In the data rows, the value 128 means zero.
Some points, each followed by its number:
[135 120 148 148 150 154 170 144 143 146 113 119 145 171 122 134 117  90
 155  88 129 129 135 149 125 146 169 149  90 114 107 109] 0
[ 74 197 103 102 111  69  75 100 178 142 141  82  84  85 141 110 114 166
 144 219 102 119 104 110 158 103  87 180 187 122 177 151] 1
[158 251  57 156  87 169 150 197 160 131 165  60 136 151 108 121 116 121
 120  42 148 147 157 114 149 131 129 133  87 237 151 132] 2
[185 132 110 152 109 125 112 158  71 126 111 132 137 167 114 127 128 145
  59 112 144 131 106 168  84 160 140  99 143 152 101 125] 3
[111 161  28  46  87 175 104  98 220   6 160  86 154  56 192 197   9  76
 164 127 185 175  81  74 129 157 172 162 140 192 182  86] 4
[164 158  31  96 114 158 150 183 148  81 148 122 124 107 112 146 136 163
 133 103 124 156 133 121 117 110 109  93  75 215 162 141] 5
[145   6  53  42 132 111 121 121  87  92 101 168 112  89 140 159  95 155
 123 203 117 137  77 189  58 137 128 116 142 131 143 139] 6
[ 93 117 134 118 157 183 182 135 194 110 151 119 173 151 131 169 109  63
 198  73 159 124 166  51 165 118 152 145  65 108 111  93] 7
[153 131 104 121 132 147 141 136 107  94 131 146 144 127 133 128 135 131
 147  88 131 145 130 145 131 111 141 135 112 170 138 141] 8
[163 250 154 143  96 138 102 201 161 187 154 120  66 110  42 161 143 176
  99 230  61  99 150 108 101 139 120 109 179 132 158 127] 9
[101 117  49  53 103  85  88 135 189 109 128  73  90  84 156 138  52 142
 141 224 124 131  94 148 114 151 120 160 151 133 171 126] 10
[144 205 157 145 118 120 130 175 141 146 142 128  99 131  77 131 171 174
 108 168  89 106 143 103 120 117 105 111 135 127 132 140] 11
[162  87 143 127 123 153 126 105  80 110 108 180 134 106 131 121 128 141
 102 128 129 141 103 161  91 149 147 111 152 133 126 123] 12
[132 107 200 150 132 168 112  55 111 105 105 180 143 101 157 113 114 111
 127 109 139 152 105 138 130 145 174 134 171 112 133 115] 13
[107  59 161 128 152 114 154 142 125 159  96 105 153 200 125 144  77  78
 141 127 140  86 135 136 126 155 163 150 120  53  80 100] 14
[174 165 132 204 114 147 119 135  59 122 120 120 158 190 139 107 148 118
  50  12 182 153 136 144 129 148 129 101 123 177  87 136] 15
[139 168 130 158 144 170 165 158 140 100 163 142 144 135 104 169 176  95
 145  70 147 144 160  69 141  99 123 105  83 157 100 121] 16
[122 151 224 169 152 152 144 119 141 129 130 165 138 143 104 138 159 117
 148 135 111 108 148  87 131 133 150 147 135  72  97 114] 17
[147  30 138  94 147 127 148 171 105 138 102 156 144 170  98 148 118 137
 106 170 107  96 140 145  92 154 141  78  99  77 109 121] 18
[143 160 153 150 125 157 144 133 140 133 146 146 132 118 114 118 148 131
 139 114 122 135 143 108 138 132 141 103 107 135 143 121] 19
[171 245 224 214  92 133  91  77  87 148 135 170 116 114 105  79 176 145
 105 128  86 137 123 139 143 139 158 138 207 121 152 140] 20
[187 181 184 150 121 183 126 113 110  81 147 226 139  80  96 171 171 140
 139 131 100 147 110 107  85 115 172 125 173 149 131 116] 21
[141 133 139 193 102 149  93  50  38  67 132 161 154 105 187 158 129  75
  50  50 219 171  89 106 114 132 133 128 214 167  69 125] 22
[212 105  47 108 132 110 131 180  98 111 137 175  87  69  98  92 221 223
  82 168  84 176 115 213  51 138  80  48  57 225 162 158] 23
[ 74 189 162 195 133  97 123  69 138 195 126  54 111 140 170  39 139  99
 150  48 146 136 130 156 201 107 116 190 145 152 135 140] 24
[155 152  45  71  89 111  87 154  99  88 135 122 110  97 132 142  90 184
 107 172 127 130  90 150 107 121 106 121 170 174 176 154] 25
[162  82  71  95 121 134 121 142 100  87 105 141 147 144 145 180  76 114
 102 141 156 139  86 170  78 162 158 132 140 138 112 115] 26
[141 205 153 191 116 134 102 117 100 148 147 134 107 117 124 132 174 125
  88 109 141 139 132 112 125 123 107 128 176 161 108 137] 27
[104 188 150 197 114 105  95  81  94 170 137 105 122 138 159  67 159 125
  92  68 163 140 132 123 172 108  92 147 164 148 108 151] 28
[135 132 132 187 103 146  89  52  36  68 131 148 157 116 189 161 122  68
  54  51 223 163  88 104 119 133 135 137 214 160  66 124] 29
[191 120  88  88 121 143 103 132  86  32 131 220 114  71 121 200 160 202
  81 204 133 153  69 124  37 136 100  90 171 166 129 128] 30
[175 146 137 128 115 175 125 101 137  65 143 173 137  64 142 126 140 120
 118 107 132 176 102 135  98 162 166 110 122 182 146 107] 31
[150 113 104 136 118 121 107 103  92 103 106 129 143 130 160 124 110 123
  93 102 164 149  87 162 104 151 141 132 156 158 117 120] 32
[149 164 202 119  95 140  79 108 145 148 107 157  92  78 103 117  88 170
 106 235  67 123  93 150 105 168 174 128 219 100 190 124] 33
[114 160  93 138 144 135 146 136 153 128 157 107 138 134 129 129 166 128
 142  82 142 137 155  95 147 104  95 132  85 167 126 133] 34
[119  46 177 134 147 108 116  54  84 136  85 162 132 124 169 106 120 117
 117 127 138 138 104 175 122 139 144 140 164  88 118 129] 35
[124 225 149 193 108 112 123 169 155 155 141  64 123 169 118  85 139 111
 113  75 139 130 158 117 163 140 120 146 107 139 103 134] 36
[132  98 200 142 126 166 107  46 101  91 104 186 147  90 165 113 109 109
 117 111 141 152  92 134 126 145 173 135 183 111 132 112] 37
[ 76 141 138 171 131  96 126 115 138 137 121  56 147 188 172  97 101  64
 131  49 186 121 144 110 181 139 115 174 116  95  69 126] 38
[132 137 141 151 127 130 130 159 102 124 126 123 149 184 114 181 131 115
  83 108 174  92 142  87 103 141 108 126 145 100  62 112] 39
[ 93 117 149 131 147  88 149 191 139 208 122  74 130 216  94 105 111 109
 158 121 107  66 184 137 170 107 119 160  86  64  88 142] 40
[115 177 128 138 123 133 101  89 169 107 129 120 110  86 162 101 130 135
 159 111 122 175 113 134 155 121 122 151 145 164 176 139] 41
[134  79  71 112 118  79 106 167  82 150 107  96 130 182 126 111 121 162
  60 137 140 110 129 160 118 132  83  83 119 130 116 152] 42
[ 99  41  75  89 166 127 161  81 136 113 120 135 127  90 170 113 135 106
 187  93 141 160 118 159 135 103 121 149  82 161 144 137] 43
[145 150 118 106 147 153 138 126 197 104 135 164 100  59 122 114 176 168
 185 144  74 182 130 144 126 110 128 113  82 181 208 140] 44
[140  90  70 114 112  81  98 168  78 147 110  94 125 175 122 113 119 170
  54 149 137 107 126 161 113 138  83  85 127 132 119 152] 45
[125 132 163  85 149 194 178 116 214 106 133 172 108  52 104 140 132 129
 233 162  59 147 139 114 132 114 179 139  90 135 195 110] 46
[108  82 100  89 111 113 116 137 118 130 123 118 128 123 133 151  91 131
 116 178 134 106 114 117 125 125 124 113 148  97 130 131] 47
[ 98 145 116 128 137 101 127  98 159 167 146 108  99  91 141  73 161 154
 164 143 100 146 135 132 172 101  98 125 110 145 180 149] 48
[131  96 219 145 159 127 130  63 131 170 100 186  97  75 126  68 181 157
 156 155  61 152 122 193 123 126 151 128 138 113 174 135] 49
[191 246 180 208 129 138 129 149 110 180 151 173  86  97  72  74 255 214
  83 111  75 149 154 145 108 111  80  84 121 196 149 152] 50
[ 79 180  73  87 113  91 103 151 193 132 151  40 108 118 145 110  71 130
 154 154 130 109 139 105 179 109  97 161 116 137 161 134] 51
[148  35 140  98 144 130 141 169  99 134 100 150 144 178  95 151 108 131
  94 171 115  96 140 149  93 158 143  80 106  71 102 118] 52
[100  77  76  49 136 136  98  57 165  53 130 163 127  41 177 182  89 133
 168 189 140 158  73 108 103 118 131 157 164 137 172 116] 53
[120 153 236 176 154 154 150 113 137 138 134 165 138 143 104 135 159 106
 152 133 112 105 148  87 135 133 153 152 136  67  94 110] 54
[154 149  39  67  85 107  83 153  97  86 133 118 113 100 134 149  85 177
 109 175 131 129  93 145 111 118 111 125 170 170 171 152] 55
[165 126 134 117 119 125 133 169 136 140 127 130 105 124 101 116 134 163
 118 174  87 126 131 167  96 159 138 103 108 131 140 125] 56
[102 123  57  96 111  50  84 153 101 152 121  84  98 153 136 140 122 176
  69 187 151  95 113 131 108 114  45 133 172 121 110 152] 57
[143 135 134 120 106 142 124 156 141 111 131 111 134 143 128 152  72 112
 116 139 139 118 115 125 109 169 166 132 136 114 118  98] 58
[133 127 135 143 131 129 130 164 101 119 119 127 149 182 114 180 129 117
  83 117 173  93 134  88  95 139 112 121 145  98  63 112] 59
[158 155 108 121 133 195 204 243 178 137 146  96 154 192  58 182  93  91
 159  88 119  98 189  93 120 151 176 114  39 140 111 101] 60
[185  77 126  76 114 177 149 194 123 101 136 186 142 117  71 201 108 150
 115 205  95 106 135 109  65 150 164  59 108  98 131 108] 61
[112  90 101  91 104 112 111 139 120 133 126 118 127 117 128 151  88 139
 113 187 124 108 122 118 122 128 121 109 148  94 135 130] 62
[194 182 186 151 121 185 122 111 103  81 144 235 141  76  94 171 175 139
 138 130  98 148 109 107  85 117 177 117 174 153 133 115] 63
[ 93  74 179  96 146 126 166 161 171 194 130 125 115 137  82 134 114 124
 179 203  69  75 169 108 144 122 148 114  94  36 140 118] 64
[ 99 184 153 189 116 102  95  80 100 174 132  98 119 135 153  63 151 127
 100  83 156 136 129 121 174 111  93 147 169 131 111 145] 65
[152  38 153  94 142 134 142 169 104 134 101 157 142 170  92 158 101 132
 102 185 109  93 139 141  87 162 154  81 113  64 107 114] 66
[169  94  92  90 144 131 184 186 133 165 119 169  98 109  64 121 198 182
 183 161  31 135 155 189 101  85 123 105  66 167 173 155] 67
[129 105  77 129 143 108 103  50 123 101 107 134 120  73 199  98 144 125
 143  86 159 195  74 184 117 122 121 161 137 188 157 132] 68
[142  73 132  98 153 143 160 159 118  88 125 149 152 138 108 147 113 127
 147 130 136 116 141 113 121 128 141 106  76 103 107 111] 69
[ 85 142 119  93  99  98  79 118 153 156 127  94 103 114 133 135  59 138
 124 216 125  99 109 108 140 129 119 161 198  80 148 126] 70
[144 164  84 116 122 131 130 155 155 138 165 131  92  75  94 148 167 157
 128 173  90 148 138 119 116 104 101  90 115 183 169 141] 71
[123 182  55  81  89 129  80 102 149  43 147  96 128  63 176 133  64 141
 129 130 168 163  83 106 151 119 121 149 165 195 178 130] 72
[100  41  64  88 162 123 159  83 133 115 122 130 126  94 169 113 134 111
 181  95 139 160 114 163 136 100 117 151  88 165 147 138] 73
[130 157  48 118 120 101 119 177 123 127 144  89 123 153 126 155 148 162
  84 121 165 118 138 104 116 110  60 113 115 165 105 136] 74
New points follow, each followed by the numbers of its three nearest points above, nearest first.
[194 224 181 133  94 136  69 136 109 127 138 199 102  80  70 155 151 191
 109 251  53 118  89 139  74 137 161 132 231 120 173 133] 33 9 21
[155  64 206 196 174 107 133  77  63 182  88 191 110 119 133  37 235 158
 105  90 100 159 134 209 114 124 109  97 111 119 112 148] 49 35 12
[126 117 178 157 142 154 134  73 130 116 115 145 146 121 162 112 122  97
 141  71 140 158 121 137 146 141 163 150 136 130 135 116] 13 37 0
[146 159 147 153 124 155 143 132 132 130 151 145 133 122 115 120 148 127
 137 114 118 138 142 113 139 132 140 101 111 137 139 122] 19 8 34
[156 188 150 148 111 146 100 103 119 114 138 164 116  84 122 132 160 160
  98 149 123 149 108 120 106 133 125 130 175 160 147 130] 27 21 19
[ 75 187  75  87 110  86  97 146 198 132 150  36 107 114 148 102  71 132
 153 154 130 113 132 103 184 112  96 167 120 135 169 137] 51 1 10
[157 241  55 148  92 166 149 194 158 125 164  63 129 150 103 129 114 124
 118  48 150 146 149 111 143 133 129 128  92 233 149 132] 2 5 34
[102  75 182 104 145 130 162 160 163 192 126 132 117 137  83 131 123 124
 172 200  70  75 171 113 136 124 148 112  95  38 132 121] 64 18 66
[150 166 145 153 137 156 152 113 136 108 149 164 155 128 111 137 162 108
 171  87 109 144 152 105 150 120 156 126 104 135 142 123] 19 16 8
[156  72 202 199 170 110 132  73  69 176  95 188 113 107 134  31 241 160
 109  87  98 171 138 209 114 125 110  99 106 131 122 150] 49 35 12
[150 157 217 120  88 145  69  90 140 134 105 164  93  70 117 118  84 159
 104 235  73 125  88 151 101 175 182 133 231  94 189 117] 33 70 13
[138  71  60  74 132 143 149 179 149  96 127 113 156 164 119 171  92 128
 126 134 139 122 138 115 112 142 128  83  72 137 130 117] 69 47 26
[141 148  89  98 108 149 139 146 137  98 138 134 137 114 122 152 122 129
 147 118 105 138 136 128 140 105 145 127 126 176 161 148] 8 19 5
[189 165 217 166 150 194 208 228 175 182 130 150 138 187  25 144 154 119
 159 127  58  94 187 122 102 167 201  93  48  96 118  88] 60 0 17
[178  73 128  76 115 174 149 183 122 108 130 190 140 114  76 194 108 149
 122 211  95 105 131 116  65 150 162  62 109  98 132 108] 61 66 18
[ 75 109  95 154 144  62 121 123  91 167 119  70 137 200 157 118 155 120
  91  72 193  94 146 108 152 100  48 147 131 112  55 143] 38 39 65
[100 106  49  52 103  87  95 131 182 104 128  72  95  85 156 145  48 140
 140 220 123 129  93 151 112 151 123 160 152 127 166 125] 10 70 62
[148  67 209 197 175 114 135  69  68 178  92 194 113 116 133  34 236 154
 113  92  99 167 132 207 116 126 111 104 110 123 118 151] 49 35 12
[171 145 129 129 110 177 128  99 140  58 148 167 140  65 147 133 128 116
 122 108 136 175 103 128  97 164 168 112 121 181 148 106] 31 8 12
[154  67 205 198 170 113 130  71  66 175  94 191 110 113 137  37 236 157
 107  89  97 164 131 209 114 124 115 100 113 126 118 148] 49 35 12
[ 78 106 130 130 123 121 117  83 110  89 121  99 159 148 185 128  74  79
 115  81 191 125 124  94 175 123 131 149 151 113  96 137] 38 32 58
[136 113 146 145 151 143 170 140 140 150 111 119 138 166 121 133 121  92
 155  96 121 124 134 162 125 145 166 147  93 112 116 113] 0 19 14
[116  78 148 141 152 102 151 111 107 182 132 151 112 113 123  70 201 157
 139 130  94 126 153 153 144  95  95  90  86 120 136 153] 48 49 19
[138 119 147 147 153 143 172 140 146 149 117 117 138 165 121 131 124  86
 163  89 124 128 139 154 129 144 166 149  88 121 112 111] 0 19 8
[ 96 169  84 115  89 115 117 158 156 148 148  57 129 148 130 137  79 121
 122 133 146 102 144  89 163 118 115 126 131 130 135 130] 51 47 62
[146 171 147 153 123 162 150 151 142 141 150 118 143 145 103 103 147 134
 112  81 124 123 164 111 152 131 132  90  85 164 141 130] 19 34 16
[121 176 164 163 126 125 108  80 103 118 141 155 144 118 139 133 156 107
 142  96 134 133 114 102 145  95 139 163 186 134 113 127] 27 13 65
[145 163 210 116  89 146  75  95 146 137 106 159  91  75 107 126  83 166
 109 238  67 121  90 148 102 172 181 130 229  93 193 116] 33 70 56
[ 76 180  82  91 106  92  97 135 187 128 143  41 109 114 148 104  68 132
 150 150 142 115 124 107 176 114 105 163 132 136 160 133] 51 1 70
[138  82 133  90 153 152 157 155 133  86 128 149 154 128 111 146 108 126
 148 136 127 116 141 108 123 127 145 108  78 108 118 112] 69 18 8
[133 115 147 148 153 142 169 145 138 157 115 112 139 178 115 126 127  85
 156  84 123 124 147 154 130 142 165 150  83 116 106 115] 0 14 19
[ 91  73 178  90 147 123 166 164 179 195 129 129 116 129  78 135 114 132
 190 216  61  70 172 113 138 122 149 117  92  37 142 118] 64 18 66
[165 209 199 199  92 166 110 127  78 115 130 150 143 141 114 151 144 114
  57  83 159 120 127  92 108 154 147 124 188 127  79 112] 27 39 59
[103 165  59 113 115 100 113 153 177 105 145  58 131 142 154 124  95 112
 138 105 159 140 128 114 154 131 102 156  97 150 127 134] 51 34 74
[ 96 157  97 125 131 175 159  84 190  49 163 117 182 106 180 156 107  65
 196  32 187 172 134  41 185  97 150 145  83 169 131 108] 7 16 34
[107  90  73 153 143 108 140  96 103 113 115  79 168 176 192 116 115  75
 122  11 212 153 116 139 155 127 119 148 104 164  82 121] 38 32 15
[136 142 145 155 123  76 100 137 115 205  95  98  87 144 115  77 137 156
 106 171  93 114 115 199 111 149 124 150 158 107 134 140] 56 45 11
[182  84 132  80 108 175 144 184 126 104 131 188 143 114  79 197 101 145
 121 204  98 103 133 107  70 153 169  66 113  94 131 105] 61 66 18
[165 108 106 117 124 129  98  97  78  74 136 204 107  57 133 164 175 159
  94 176 123 162  89 135  77 113 109  89 171 156 130 146] 30 12 31
[146 162 147 152 133 159 151 114 134 112 150 159 155 136 114 134 154 109
 175  90 105 138 154 100 151 119 152 131 100 126 137 121] 19 16 8
[138 134 137 120 108 136 123 155 142 117 128 109 129 137 127 146  71 115
 118 151 133 116 115 133 109 169 162 137 138 113 118 106] 58 47 62
[180  76 130  77 115 173 146 189 123 107 133 190 142 115  77 198 110 150
 121 202  95 105 134 112  71 154 168  66 106  93 133 110] 61 66 18
[ 78 187 157 192 126  98 114  66 131 186 121  56 108 133 172  40 135 105
 140  57 147 135 121 156 195 112 112 187 156 153 137 143] 24 65 28
[174 130 137 120 121 122 134 179 132 150 129 135 106 125  88 112 143 167
 110 176  82 122 135 174  93 158 138  99 108 132 139 127] 56 11 19
[177  50  70 121 169  96 166 170 109 150 130 167  96 104 100  65 249 203
 117 140  76 165 145 211  79 117  65  52  10 183 138 162] 23 67 56
[ 93 189  54  87 109 130 159 212 207 130 157  33 134 167 104 154  77 119
 161 108 126 104 180  70 187 103 114 132  71 160 161 137] 51 34 2
[149 152 207 115  96 137  75  94 135 141 108 171  89  68 111 119  92 168
  97 246  70 125  85 158  97 170 177 129 229  93 187 120] 33 70 56
[142 198 160 127  91 155  96  94 175  98 141 125 104  58 148 119  91 135
 144 160 109 159  88 139 121 167 175 159 179 158 183 108] 41 31 33
[145 190 176  89  97 147  93 100 158 120 129 169  80  32 109 119 104 177
 174 230  54 130  91 148 125 128 169 153 206 130 223 132] 33 1 41
[133 179  53 121 116 110 122 182 128 130 145  89 120 162 115 159 145 159
  88 125 157 111 138  97 118 117  67 112 120 166 113 137] 74 34 45
[ 80 174  79  93 109  89  98 143 185 123 151  43 116 118 151 105  72 128
 149 144 144 114 128 101 181 117  98 163 128 133 154 135] 51 1 70
[146 164 210 124  93 139  80  98 143 142 109 160  99  76 115 121  86 154
 108 230  69 121  93 146 105 170 180 135 223  90 190 116] 33 70 13
[119 130 116 113 104 115 113 140 146 119 134  88 129 133 138 128  80 107
 107 142 143 119 123 122 128 160 141 136 134 119 119 115] 58 47 62
[143 144 133 122 111 134 118 162 145 123 131 107 127 144 122 144  82 122
 115 152 132 111 123 140 113 167 156 131 138 115 124 108] 58 62 56
[ 64 184  75  84 109  87  97 140 200 134 152  34 106 116 146 101  68 133
 154 154 134 116 130  99 188 108  92 167 123 136 167 135] 51 1 10
[160 143 220 112  96 153 107  94 116 127  97 211  96  52  97 140 118 151
 157 214  32 129  97 173  91 137 204 160 235 100 197 136] 33 49 21
[167 125 136 123 125 128 135 170 128 142 126 132 107 130  95 119 139 160
 110 165  90 123 134 168  94 155 138 103 106 129 134 126] 56 19 11
[132 168  64 125 118 108 123 182 123 132 143  91 123 163 117 154 153 158
  86 123 156 113 141 103 113 116  64 110 119 165 105 134] 74 34 45
[145 196 159 191 124 134 108 116  98 151 145 141 106 113 119 131 181 131
  84 114 139 146 132 118 119 119 105 119 177 155 113 137] 27 28 65
[160 235  71 158  93 171 152 192 156 127 163  72 138 151 111 130 125 117
 128  33 147 148 155 111 147 129 133 128  85 233 144 128] 2 34 5
[ 96 111  45  52 103  78  86 136 188 116 127  64  88  85 157 135  52 151
 136 227 121 131  91 156 115 150 114 160 149 132 172 131] 10 70 55
[130 200 113 151 140 121 135 131 147 125 157 125 145 148 116 130 185 135
 163 104 111 125 146 113 154 106 109 164 109 146 145 136] 34 19 8
[ 83 181  81 100 136  77 124 137 166 149 150  86 126 150 123 140 146 146
 167 157 113 100 138 105 157  89  81 195 130 122 144 138] 51 1 48
[153 198 128 134  82 137  94 156 142 124 119  88 126 148 119 155  49 120
  93 155 140 114  98 128 111 178 175 148 189 136 136 105] 58 70 32
[139 181 188 159 125 158 143 133 172 158 135 122 121 131 103  98 142 128
 143 111  91 131 152 120 153 144 155 120 110 134 165 118] 19 17 0
[183 245 188 210 127 141 131 143 113 176 150 169  87  99  75  76 255 205
  87 110  83 145 154 142 108 112  84  89 126 193 144 146] 50 11 27
[171 139 126 121 110 176 122  99 139  56 143 173 140  60 148 135 134 125
 118 117 137 179 103 134  94 159 166 107 125 184 152 108] 31 12 8
[137 124 151 155 152 145 170 139 146 152 116 116 142 167 121 129 123  84
 161  83 124 128 136 155 130 143 169 153  84 120 114 113] 0 19 8
[126 168  71 128 126 109 129 170 132 133 142  95 125 156 123 148 157 153
  98 115 158 114 141 101 123 112  67 114 111 157 106 136] 74 34 39
[126 218 141 127 129 138 109  74 162  97 153 159 129  75 135 141 166 149
 173 145 104 145 104 109 136 106 129 195 169 156 172 132] 41 19 21
[ 74 173 166 191 138 105 130  58 132 196 121  71 114 134 168  40 143  98
 150  59 138 134 129 158 196 108 118 185 146 141 130 139] 24 65 28
[137 254 150 168  77 148 103 195 141 170 149  72 132 182  85 143  79 125
  79 132 142  90 158  74 144 152 136 131 167 115 110 115] 36 11 39
[134  87 234 174 128 137 126 153  89 170  84 128 150 215 102 140  85  87
  88 125 134  79 154 131 108 186 179 133 158  22  58 102] 14 39 59
[ 99 156  44 106 111  97 115 164 177 103 141  44 129 149 155 126  88 109
 139  99 167 135 131 109 156 123 100 151  88 150 125 136] 51 34 74
[106 133 111 152 125 115 105  91  93 112 131 119 150 144 165 135 131 112
  90  81 186 136 116 107 138 120 101 147 158 140  92 136] 32 28 65
[ 76 178 151 184 123 100 118  71 134 190 119  59 112 137 170  42 129 104
 146  68 150 131 121 158 192 115 118 187 154 147 134 140] 24 65 28
[150 152 109 119 134 191 211 245 183 144 150  89 150 194  59 176  97  87
 169  83 116  99 190  88 127 146 172 119  35 139 112 101] 60 7 0
[167 214 110 126 119 192 164 255 187 122 169 114 134 168  41 234 111 107
 126 151 122  99 184  44  99 145 149  91  89 138 112 100] 60 16 11
[120 141 164 137 111 149 123 140 136 107 116 121 148 162 128 157  78  99
 114 118 142 115 136  98 137 149 160 131 149  93 112 116] 58 39 59
[ 88  64  86  42 145 132 108  60 173  66 131 158 126  47 175 177  92 128
 179 192 137 151  82 102 106 116 126 160 155 125 165 114] 53 10 47
[100 169  55 116 112  95 114 160 177 111 141  49 125 148 156 122  89 108
 134 102 164 139 133 113 158 132 100 153  94 150 124 132] 51 34 74
[145 190 145 183 123 132 111 122 100 142 146 138 112 122 118 138 167 123
  91 110 148 137 135 106 120 123 105 121 169 157 105 134] 27 19 28
[ 97 106 114  81 130 122 138 105 177 142 140 133 108  69 133 116 131 145
 180 178  92 133 127 119 148 103 125 121 110 125 184 130] 48 44 71
[ 72  53 165 161 181  71 133  50  78 166 101 148 124 139 170  83 201 124
 129  89 157 117 130 145 143  93  69 148 138  88  73 144] 35 65 28
[ 75 187  79  86 113  90  99 139 200 125 150  39 108 108 151 107  71 128
 162 150 137 114 127 103 181 116 104 167 121 138 166 133] 51 1 10
[126 181  38  76  85 127  81 100 145  34 149  89 132  65 180 140  52 147
 116 132 179 168  79 104 146 117 116 150 162 202 178 132] 72 55 25
[116 146 164 121 143 207 176 121 217  90 141 127 167 127 130 162  92  67
 200  75 130 141 153  73 159 144 195 136  78 136 156  83] 7 0 19
[144   1  22  39 137  80 111 142  65  90 116 133 128 116 145 136 100 179
  81 185 149 118  94 176  82 126  83  83 109 138 122 142] 6 42 45
[159 163  32  96 110 153 152 184 149  85 147 115 122 114 112 141 142 161
 134 107 125 154 139 123 123 108 102  90  68 212 159 144] 5 71 8
[144  71 187 190 171 106 134  74  77 175  97 175 113 121 142  44 227 152
 116  81 105 161 139 200 121 123 107 104 104 130 123 151] 49 35 12
[ 95 170  61 123 110  87 114 157 172 112 144  43 125 152 157 120  87 106
 134  98 167 131 132 111 160 129 101 156 102 147 120 134] 51 34 74
[150 127 129 114 104 136 122 164 137 111 130 116 127 138 121 150  75 124
 115 159 133 116 118 136 102 172 160 129 139 112 121 101] 58 62 47
[211  88  39 100 131 105 134 178  99 113 137 173  90  75 100  93 223 230
  85 177  79 177 117 218  48 135  73  45  50 213 167 161] 23 67 71
[137  82 127  95 150 152 161 151 130  87 130 144 149 129 115 146 108 128
 145 129 133 116 139 110 123 126 141 110  77 110 115 113] 69 8 0
[124 121 176 160 140 152 131  71 123 117 110 143 149 124 162 114 118  95
 141  69 143 160 121 139 147 137 165 148 142 131 133 119] 13 37 0
[182  28 153 108 140 161 121  96  63  74  95 231 143  96 130 144 135 154
  88 157 122 149  90 170  63 155 154  74 141 116 122 119] 12 6 35
[100  45 127  40 158 111 145 141 196 166 106 126 101 110 104 139  88 150
 196 242  52 109 134 161 121 130 143 131  97  70 184 124] 64 62 47
[150 205 157 197 111 127 105 118  92 148 146 138 111 121 115 130 179 127
  74 104 146 140 135 110 120 124 107 118 180 159 110 133] 27 28 65
[126 112 149 144 154 145 171 131 148 153 112 118 137 163 124 129 123  92
 161  94 122 129 135 157 131 143 162 155  88 114 111 115] 0 19 14
[164 216 114 124 115 190 162 255 186 131 170 112 134 171  39 239 100 106
 132 157 121  92 182  37  98 149 149  94  99 128 108  93] 60 16 11
[146 255 205 233 145 162 180 152 173 223 162 106 110 140  78  10 251 162
 149  21  68 150 204 134 199  97 110  94  36 203 172 146] 50 36 19
[143 119 128 138 168 188 172 107 154  86 160 190 142  81 132 175 192  98
 177  83 143 170 143  86 110 105 133 110  85 175 125 108] 16 19 8
[117  46 176 137 147 107 109  58  84 141  85 162 128 127 164  98 125 121
 115 130 131 140 101 179 126 137 139 139 162  84 117 133] 35 13 37
[187 243 187 213 131 137 135 137 109 176 148 171  89 102  80  76 255 203
  90 102  82 147 152 138 105 110  85  93 121 195 141 147] 50 27 11
[146 160 162  75 121 204 154 142 230  67 129 165 130  78 107 199  64 108
 214 189  87 144 108  95 102 161 221 151 131 115 183  81] 46 58 31
[149 215 158 188 110 132  98 116  98 154 149 137 104 113 118 130 172 133
  79 117 141 136 127 110 121 125 107 125 189 161 115 136] 27 28 65
[118  46 177 137 151 109 109  54  84 132  84 164 125 124 164 103 125 121
 115 128 132 145  98 183 126 141 144 144 166  92 119 132] 35 13 37
[180 237 176 205 126 131 128 140 108 174 145 167  85  98  86  79 255 205
  85 108  88 147 144 142 109 113  76  89 126 192 149 152] 50 27 11
[171 144 134 127 114 176 123  99 142  63 142 171 139  64 144 132 136 122
 121 112 131 176 103 133  99 160 165 111 124 186 150 108] 31 8 12
[ 68 171 161 185 131  97 118  59 139 188 121  62 110 138 173  41 129  96
 149  60 143 134 123 151 196 115 120 189 153 143 131 139] 24 65 28
[ 72 148 150 178 134 101 127 103 144 130 126  59 149 178 178  95 102  59
 142  42 189 128 146 107 187 134 123 187 117  98  74 120] 38 24 36
[ 69 144 139 170 136 100 126 118 151 135 125  54 144 181 171  99 107  62
 138  48 182 125 146 105 186 127 120 181 109 102  76 128] 38 36 24
[ 74 181  82  98 117  87 102 133 187 139 145  39 107 117 149  94  80 125
 153 148 136 114 129 108 185 110  96 163 124 131 163 136] 51 1 48
[ 96  74  89  53 140 136 105  61 164  63 127 162 126  50 171 180  97 125
 172 186 140 153  78 109 108 118 131 157 158 126 164 118] 53 47 10
[143 203 150 192 117 136 113 123 101 147 151 139 110 125 118 136 174 123
  90 108 139 141 137 108 121 125 108 125 173 158 108 139] 27 19 28
[ 75 121 165 155 134 155 138  85 134 121 131 110 174 161 166 144  83  44
 147  55 197 120 141  63 172 126 149 170 140  88  78 101] 38 7 0
[152 152  99 120 136 196 212 253 179 143 151  86 156 205  59 184  95  84
 162  71 127  96 195  90 124 146 168 114  28 147 106 101] 60 7 0
[ 88  65 180  92 147 121 164 153 172 198 127 133 115 131  90 130 124 126
 180 205  68  73 171 113 142 121 146 114  88  39 140 121] 64 18 40
[ 71 142 147 174 133  97 124 111 147 133 124  62 147 181 175  98 100  57
 138  48 185 123 143 109 180 134 124 181 118  96  74 125] 38 24 36
[170 125 134 120 126 126 135 176 136 142 131 136 106 117  95 116 141 168
 115 174  86 124 131 167  93 155 136  98 101 131 141 125] 56 11 19
[198 143 141 188 146 105 134 164  27 140 133 188 156 197  79 116 246 167
  70 103 108 112 150 159  89 125  92  96 105 123  77 149] 3 15 27
[121 179  66  74 110 101 108 189 186 176 151  91  86 105  82 122 123 195
 133 228  74 111 142 121 126 110  84 109 117 142 189 145] 71 11 1
[158 158  99 117 130 200 214 253 185 137 151  94 156 195  55 189  95  87
 168  84 118  98 193  88 119 148 174 111  32 143 116 100] 60 7 0
[128 165  54 127 122 105 118 167 121 125 140  96 126 161 128 149 150 156
  88 109 162 121 136 101 119 113  62 116 123 164 104 140] 74 34 42
[136 204 181 177  85 143  92  92 112 104 134 139 140 114 141 127 110 116
  97 116 145 139 112  88 146 135 155 138 195 122 119 123] 27 13 37
[ 94 125 134  76 142 165 155 105 253  95 144 116 115  59 151 148  83  89
 234 161 101 152 125 111 135 150 183 176  92 126 184  92] 46 44 41
[173 134 144 107 135 180 140 101 168  86 126 188 123  59 128 143 131 139
 165 159  90 173  93 154  85 156 186 127 130 168 186 101] 31 44 46
[123 169  30  69  92 127  79 100 143  28 150  96 129  60 182 141  54 148
 124 129 173 171  73 110 143 118 111 145 163 203 177 131] 72 55 25
[153 161 145 152 135 157 150 113 131 107 155 164 158 128 119 135 159 111
 171  88 108 144 142 108 146 119 151 127 100 136 139 121] 19 8 16
